In the data rows, 500 means zero.
Here are some numbered points:
Array([553, 415, 323, 645, 593, 603, 451, 419, 457, 377, 753, 587, 536, 362, 444, 437]) 0
Array([275, 763, 432, 651, 399, 243, 395, 717, 372, 605, 345, 724, 453, 321, 793, 505]) 1
Array([231, 721, 693, 417, 493, 216, 562, 627, 516, 628, 28, 506, 469, 701, 691, 530]) 2
Array([493, 554, 792, 279, 334, 303, 525, 606, 219, 765, 420, 523, 333, 617, 527, 616]) 3
Array([474, 527, 425, 520, 841, 698, 306, 511, 695, 450, 699, 487, 389, 649, 272, 458]) 4
Array([396, 702, 730, 321, 587, 374, 324, 685, 482, 699, 509, 583, 258, 699, 417, 579]) 5
Array([548, 463, 296, 702, 580, 560, 462, 428, 578, 329, 674, 602, 565, 302, 491, 376]) 6
Array([419, 537, 361, 654, 819, 661, 336, 547, 783, 425, 545, 462, 372, 575, 368, 422]) 7
Array([215, 721, 637, 472, 505, 202, 529, 703, 525, 669, 19, 529, 358, 609, 743, 612]) 8
Array([372, 715, 408, 620, 553, 432, 263, 676, 559, 547, 547, 700, 380, 429, 585, 536]) 9
Array([672, 355, 603, 355, 286, 441, 733, 354, 334, 566, 367, 404, 609, 475, 572, 599]) 10
Array([455, 571, 450, 505, 853, 662, 281, 538, 729, 463, 688, 513, 378, 671, 270, 440]) 11
Array([538, 471, 286, 713, 588, 560, 448, 436, 575, 327, 684, 613, 558, 296, 492, 380]) 12
Array([664, 326, 376, 578, 510, 626, 599, 316, 499, 354, 645, 465, 620, 367, 445, 396]) 13
Array([368, 602, 357, 675, 650, 605, 291, 611, 630, 363, 613, 583, 424, 465, 483, 486]) 14
Array([549, 456, 762, 225, 380, 443, 620, 504, 390, 698, 295, 345, 450, 751, 474, 638]) 15
Array([592, 452, 723, 281, 275, 357, 677, 469, 358, 657, 289, 417, 529, 602, 565, 598]) 16
Array([502, 512, 426, 456, 592, 804, 366, 531, 466, 604, 582, 326, 432, 743, 242, 800]) 17
Array([644, 346, 321, 637, 543, 630, 563, 327, 528, 319, 680, 505, 621, 326, 451, 376]) 18
Which point above is nearest to each new point? Its number follows each.
Array([348, 695, 349, 689, 570, 444, 295, 662, 550, 502, 532, 680, 428, 389, 599, 493]) 9
Array([669, 372, 602, 359, 293, 436, 727, 358, 366, 554, 362, 410, 611, 471, 572, 588]) 10
Array([414, 535, 366, 652, 845, 665, 333, 547, 811, 421, 538, 453, 361, 588, 361, 404]) 7
Array([392, 701, 724, 325, 592, 380, 318, 687, 473, 699, 518, 585, 254, 698, 415, 585]) 5
Array([389, 710, 702, 333, 650, 437, 283, 680, 500, 673, 563, 573, 231, 706, 372, 609]) 5
Array([399, 729, 338, 722, 421, 343, 460, 558, 468, 496, 385, 658, 646, 226, 763, 245]) 1
Array([414, 535, 366, 652, 845, 665, 333, 547, 811, 421, 538, 453, 361, 588, 361, 404]) 7
Array([678, 363, 591, 364, 292, 444, 736, 344, 372, 542, 363, 406, 624, 461, 573, 588]) 10
Array([378, 725, 745, 310, 596, 363, 302, 708, 476, 718, 509, 593, 234, 716, 414, 592]) 5
Array([355, 736, 411, 620, 554, 422, 245, 698, 558, 561, 540, 712, 364, 434, 593, 548]) 9
Array([537, 483, 597, 302, 488, 764, 471, 505, 450, 654, 441, 219, 452, 883, 231, 821]) 17
Array([499, 492, 751, 221, 355, 542, 548, 578, 337, 755, 312, 286, 411, 877, 379, 752]) 15
Array([360, 681, 349, 684, 551, 441, 315, 659, 519, 506, 536, 675, 431, 366, 607, 492]) 9
Array([663, 382, 597, 363, 312, 444, 710, 363, 379, 548, 374, 416, 602, 474, 562, 589]) 10
Array([299, 739, 434, 643, 401, 260, 412, 694, 385, 592, 352, 708, 466, 325, 776, 494]) 1
Array([342, 702, 348, 689, 553, 430, 299, 679, 518, 517, 530, 687, 419, 367, 616, 499]) 9
Array([662, 352, 591, 366, 304, 459, 722, 358, 346, 552, 385, 400, 606, 477, 561, 594]) 10
Array([348, 745, 680, 407, 514, 281, 310, 715, 375, 660, 572, 707, 286, 550, 504, 578]) 5
Array([365, 763, 689, 400, 519, 272, 289, 725, 368, 686, 586, 727, 257, 551, 493, 579]) 5
Array([278, 756, 428, 652, 411, 259, 389, 714, 384, 596, 358, 719, 450, 328, 778, 506]) 1
Array([497, 534, 795, 276, 336, 316, 540, 591, 229, 749, 423, 503, 346, 622, 518, 607]) 3
